rotation steps, each row followed by its count of steps:
The counts run from 0 to 204.
[138 118 135 193 113 133 128 186 153 104 119 142 119] : 166
[137 115 102 134  80 162  90 150 143  78 132 160 130] : 50
[144 154 106 170 127 131 125 136 158 158 134 192 119] : 160
[124 167 115 130  97 122 111  99 116 101 154 190 127] : 191
[146 119 105 163  96 155  98 152 164 107 127 180 126] : 33
[133 105 163  98 127 138 124 150 131 136 142  61 157] : 102
[160 112 117 155 139 140 133 146 174 175 113 158 128] : 146
[129 171 156 120 161 103 148 130 125 179 142 103 139] : 123
[123 178 129 172 124 115 127 121 135 131 147 195 123] : 28
[148 118 109 170  91 151 110 166 164 102 128 155 119] : 34
[108 157 146  93 100 111 119 128  95  80 156 105 143] : 73
[159 100 132 167 138 140 138 171 180 169 112 127 129] : 2
[160 136 133  88 151 135 119  96 151 186 134 129 150] : 111
[125 169 134  80 105 120 118  87 108 107 157 137 146] : 76
[131 159 105 142 104 144 109 108 131 110 142 205 132] : 46
[110 148 140 137  96 113 118 165 107  62 145 126 137] : 55
[147 107 121  70 110 164  92 105 142 106 139 133 146] : 81
[150 146 117 168 138 139 123 131 162 167 120 185 121] : 14
[148 136 110 171 124 146 117 139 159 149 123 190 123] : 161
[130 130 130 180  93 136 115 186 139  76 135 138 125] : 37
[120 154 147 196 112 114 143 174 117 105 134 136 123] : 169
[158 132 120 162 141 142 132 133 177 183 115 165 123] : 145
[131 180 131 177 142 116 139 131 129 156 142 171 119] : 157
[122 184 140 174 139  98 147 142 122 154 141 149 108] : 156
[127 184 139 177 140 109 137 131 145 177 141 169 114] : 11
[141 141 108 141  89 145  97 115 147 106 140 190 132] : 47
[148  98 155 115 144 136 126 161 153 159 129  81 152] : 117
[111 173 136 197 109 107 136 163 123 106 137 137 113] : 170
[141 144 111  90 100 149  95  97 135  92 147 170 138] : 63
[142 108 112 124  83 151  99 156 138  73 131 146 138] : 197
[133 110 114 142  75 143  96 160 146  75 133 150 132] : 51
[138 120 128 139  83 146 102 165 134  70 133 143 135] : 52
[154 105 128  59 128 160 102 117 151 152 131 120 156] : 97
[120 114 150 107  95 139 110 150 115  72 148  94 146] : 70
[154 109 135 183 131 134 133 183 171 152 116 131 124] : 149
[145 144 104 166 107 144 112 128 163 124 131 192 115] : 31
[146 101 122 100  86 154 100 143 137  77 139 132 148] : 67
[131 153 169  87 154 113 139 120 108 156 153  76 151] : 106
[152 134 116 173 134 136 123 131 168 157 125 185 120] : 15
[124 119 128 140  83 140 110 164 127  62 144 130 136] : 53
[166 102 131 131 152 151 120 137 176 190 116 136 145] : 130
[127 156 156 160 153 110 149 165 137 167 129 102 142] : 137
[115 142 139 176 104 126 121 173 124  83 131 137 129] : 38
[156 158 126 152 157 125 141 124 158 187 128 169 133] : 143
[121 179 118 160 118 120 128 119 124 126 147 189 122] : 174
[170  98 135 137 151 155 127 152 174 180 118 115 139] : 131
[146 128 105 164 112 153 107 149 159 128 123 188 122] : 32
[111 167 145 170 101 115 135 156 108  79 143 149 124] : 40
[104 179 140 129 100 117 117 134  87  72 163 135 140] : 57
[131 117 116 166  91 144 106 170 151  86 129 158 123] : 181
[149 127 143 195 133 123 138 195 157 140 117 110 129] : 151
[160 132 127 119 156 139 134 114 162 195 124 142 137] : 128
[120 143 163  89 117 119 121 134  98 103 147  78 152] : 88
[135 133  99 141  89 156  95 126 147  88 139 187 132] : 48
[158 100 150 107 142 146 123 154 163 158 119  86 144] : 116
[161  97 139  92 148 146 118 127 159 178 126 107 145] : 114
[116 160 157  71 126 115 125 116 111 119 161  91 153] : 90
[143 112 109  92  86 157  89 115 143  87 143 158 145] : 65
[100 159 139 128  92 120 116 138 104  66 157 119 141] : 202
[159 109 122 167 133 147 124 157 180 169 113 148 126] : 147
[145  93 150  91 124 135 112 150 143 136 138  69 155] : 101
[147 128 107 148  97 154  98 153 155 108 117 181 128] : 179
[139 171 137 158 159 107 145 119 144 189 140 140 128] : 141
[132 122 129 176  95 133 118 185 145  97 130 144 126] : 36
[133 174 146 155 165 110 156 126 134 186 139 135 124] : 140
[122 158 145  76 136 122 120  94 103 140 161 114 154] : 92
[126 128 139 189 110 121 130 194 141 108 127 136 123] : 167
[105 139 142 106  96 125 110 146  99  71 154  98 148] : 71
[149 122 120  65 103 157  87 100 139 117 151 148 157] : 80
[143 159 119 169 145 132 130 129 152 166 129 184 124] : 13
[151 122 125  61 125 158 108 105 147 148 150 126 148] : 96
[114 178 127 112 100 125 105  97 112  98 154 170 141] : 60
[128 156 159  84 153 111 141 102 113 163 155  88 152] : 107
[145  91 147  79 128 147 116 142 149 133 127  86 155] : 100
[163  97 139 101 138 153 116 145 157 174 125  97 155] : 115
[141 116 161 152 148 118 143 181 144 161 120  86 137] : 135
[157  96 127 159 134 145 133 156 182 168 111 140 123] : 1
[137 136 103 159 101 147  98 136 161 112 132 204 123] : 178
[139 132 169  96 143 120 135 143 117 138 149  61 155] : 104
[144  93 143  85 106 147 101 147 136  99 138  95 149] : 84
[114 181 135 186 117 100 141 157 117 112 143 149 126] : 171
[112 166 137 170 103 107 124 158 105  67 151 139 131] : 186
[129 149 158 184 149 111 150 179 141 145 128 104 123] : 6
[145 116 108 160  87 150 103 163 155  89 128 168 122] : 180
[128 151 135  77 119 130 114  91 112 119 155 148 148] : 77
[142 127 100 115  88 150  95 118 139  93 140 180 140] : 194
[111 142 140 132  88 119 115 157 100  62 152 113 145] : 201
[112 136 133 177  90 125 117 172 121  72 134 126 126] : 184
[149  93 127  70 104 159  92 126 141 113 135 122 159] : 82
[152  84 132  72  95 165  94 132 132 107 143 111 155] : 83
[129 179 109 159 118 129 120 118 135 128 141 198 117] : 175
[151 131 104 177 129 149 117 151 169 144 125 186 126] : 162
[130 148 129  65 109 147 103  91 126 110 160 145 153] : 78
[128 123 136 125  88 141 102 166 130  65 135 116 134] : 199
[139 121 132 192 115 133 127 186 157 119 115 132 115] : 20
[105 152 149 102 103 120 124 133  95  73 154  98 154] : 72
[112 174 144 112  97 119 117 115  95  86 170 138 141] : 204
[120 182 137 176 148 100 158 144 128 170 134 146 114] : 10
[156 144 127 155 148 136 133 122 162 184 122 169 125] : 144
[116 132 146 133  89 132 112 162 111  59 137 118 144] : 200
[129 163 159 162 159 102 153 157 140 171 129 107 125] : 138
[160 125 107 162 124 148 112 150 170 157 118 178 114] : 16
[126 170 152 179 147  95 150 159 127 156 137 116 124] : 8
[128 123 124 164  84 147 103 172 141  74 131 144 127] : 182
[140 144 108 127 100 145  91 106 140  94 147 193 134] : 193
[116 183 135 177 129 115 139 130 133 130 145 176 121] : 27
[131 167 148  70 155 123 142  92 129 183 155 118 149] : 109
[126 174 141 178 149 103 156 143 125 163 142 126 125] : 9
[152 112 114 185 122 142 124 175 171 142 114 156 120] : 18
[149 121 114 181 118 154 114 159 162 134 113 172 120] : 163
[143 156 106 167 116 135 121 132 152 136 130 191 119] : 30
[110 182 114 134 101 124 111 103 117  97 151 188 129] : 190
[130 152 133  64 133 127 120  83 120 148 150 124 154] : 93
[127 116 157  82 109 134 120 151 121  98 152  78 151] : 86
[140 124 105 137  89 155 100 138 143  87 129 168 127] : 49
[132 160 157 117 164 109 143 123 130 198 143 118 137] : 124
[133 168 119 174 144 119 136 121 141 156 134 182 123] : 158
[135 134 134 194 118 125 134 180 149 112 123 128 127] : 21
[141 144 136  79 153 128 132  96 137 182 144 123 149] : 110
[112 177 123 116 103 112 115 105 104  92 165 156 132] : 59
[148 143  95 153 101 144 108 126 148 117 130 197 122] : 177
[140 135 168 164 151 115 147 174 138 164 124  93 137] : 136
[116 157 153 197 119 111 144 178 133 113 138 126 122] : 23
[109 174 153 196 122 101 137 162 116 119 132 141 112] : 24
[148 118 133 184 108 140 125 186 163 132 115 144 127] : 19
[115 131 134 146  89 119 111 159 116  61 145 116 133] : 54
[128 170 113 140  98 133 114 109 131 106 154 196 121] : 45
[116 188 125 154 106 114 115 128 105 103 155 175 119] : 43
[147 112 143 190 127 134 128 186 156 145 108 121 131] : 150
[107 179 130 146 105 121 121 114 107  93 156 171 129] : 189
[139 139 121  61 109 150 103  94 133 116 148 152 151] : 79
[114 162 140 165  91 123 127 162 108  76 145 132 128] : 185
[145 117 133 171 136 129 136 183 162 153 109 102 130] : 4
[162 113 129 173 134 145 130 174 173 154 113 132 128] : 148
[121 125 128 165  92 133 116 178 131  78 142 128 126] : 183
[148 110 124 191 107 139 118 180 158 124 113 151 116] : 165
[158 112 131  87 145 148 120 111 167 178 130 115 144] : 113
[142 126 133  62 130 139 104 100 138 153 146 131 156] : 95
[114 183 136 175 122 106 135 139 120 122 146 166 132] : 172
[133 142 140  62 136 132 115  81 117 148 144 129 157] : 94
[127 163 113 103  91 138 101 102 120 100 151 180 140] : 62
[125 107 128 103  85 147  96 155 135  72 139 112 147] : 68
[123 137 170  91 143 108 133 129 105 148 149  69 147] : 105
[133 115 127 128  83 139 103 163 128  63 136 137 140] : 198
[135 161 101 164 106 142 121 126 139 122 137 198 122] : 176
[137 110 112 125  80 151  95 138 148  79 144 160 131] : 196
[161 102 140 145 140 135 132 164 170 176 115 109 139] : 132
[123 176 144 190 141 100 150 157 124 154 130 140 124] : 155
[157  97 138 147 143 133 134 172 164 171 112 102 145] : 133
[135 117 161  97 139 127 130 151 121 136 142  61 155] : 103
[138 122 114 172  99 143 105 177 153  97 128 163 121] : 35
[158  93 136  72 124 156 110 136 149 140 128 102 159] : 99
[127 139 156 190 136 113 142 187 137 139 125 116 127] : 152
[133 167 112 171 119 129 124 120 144 143 142 191 122] : 29
[123 150 151 200 135 108 151 172 135 136 132 124 122] : 153
[120 142 151 199 121 119 132 188 141 124 127 122 124] : 22
[136 164 120 173 138 124 127 129 144 160 130 191 113] : 159
[135 164 102 130  94 136  98 109 129 102 149 183 129] : 192
[121 156 157 192 145 109 151 172 133 156 128 118 124] : 7
[110 159 139 138  96 115 118 143 100  62 159 131 140] : 56
[145 151 138 116 168 119 141 114 145 206 139 134 141] : 126
[120 164 120 109  99 134 103  94 120  94 154 175 136] : 61
[151 108 135 173 134 133 141 177 171 158 114 122 133] : 3
[129 157 166 119 166 106 155 138 123 176 139  92 136] : 122
[117 151 162  76 124 119 126 124  96 111 156  90 158] : 89
[110 159 133 176  97 114 128 166 115  81 146 131 124] : 39
[120 121 138 102  74 140 103 152 120  64 144 108 149] : 69
[103 166 147 118 101 116 118 131  98  73 162 122 139] : 203
[137 129 169 130 161 115 142 156 127 161 139  64 156] : 120
[105 172 147  87 104 115 114 111  97  92 161 124 151] : 74
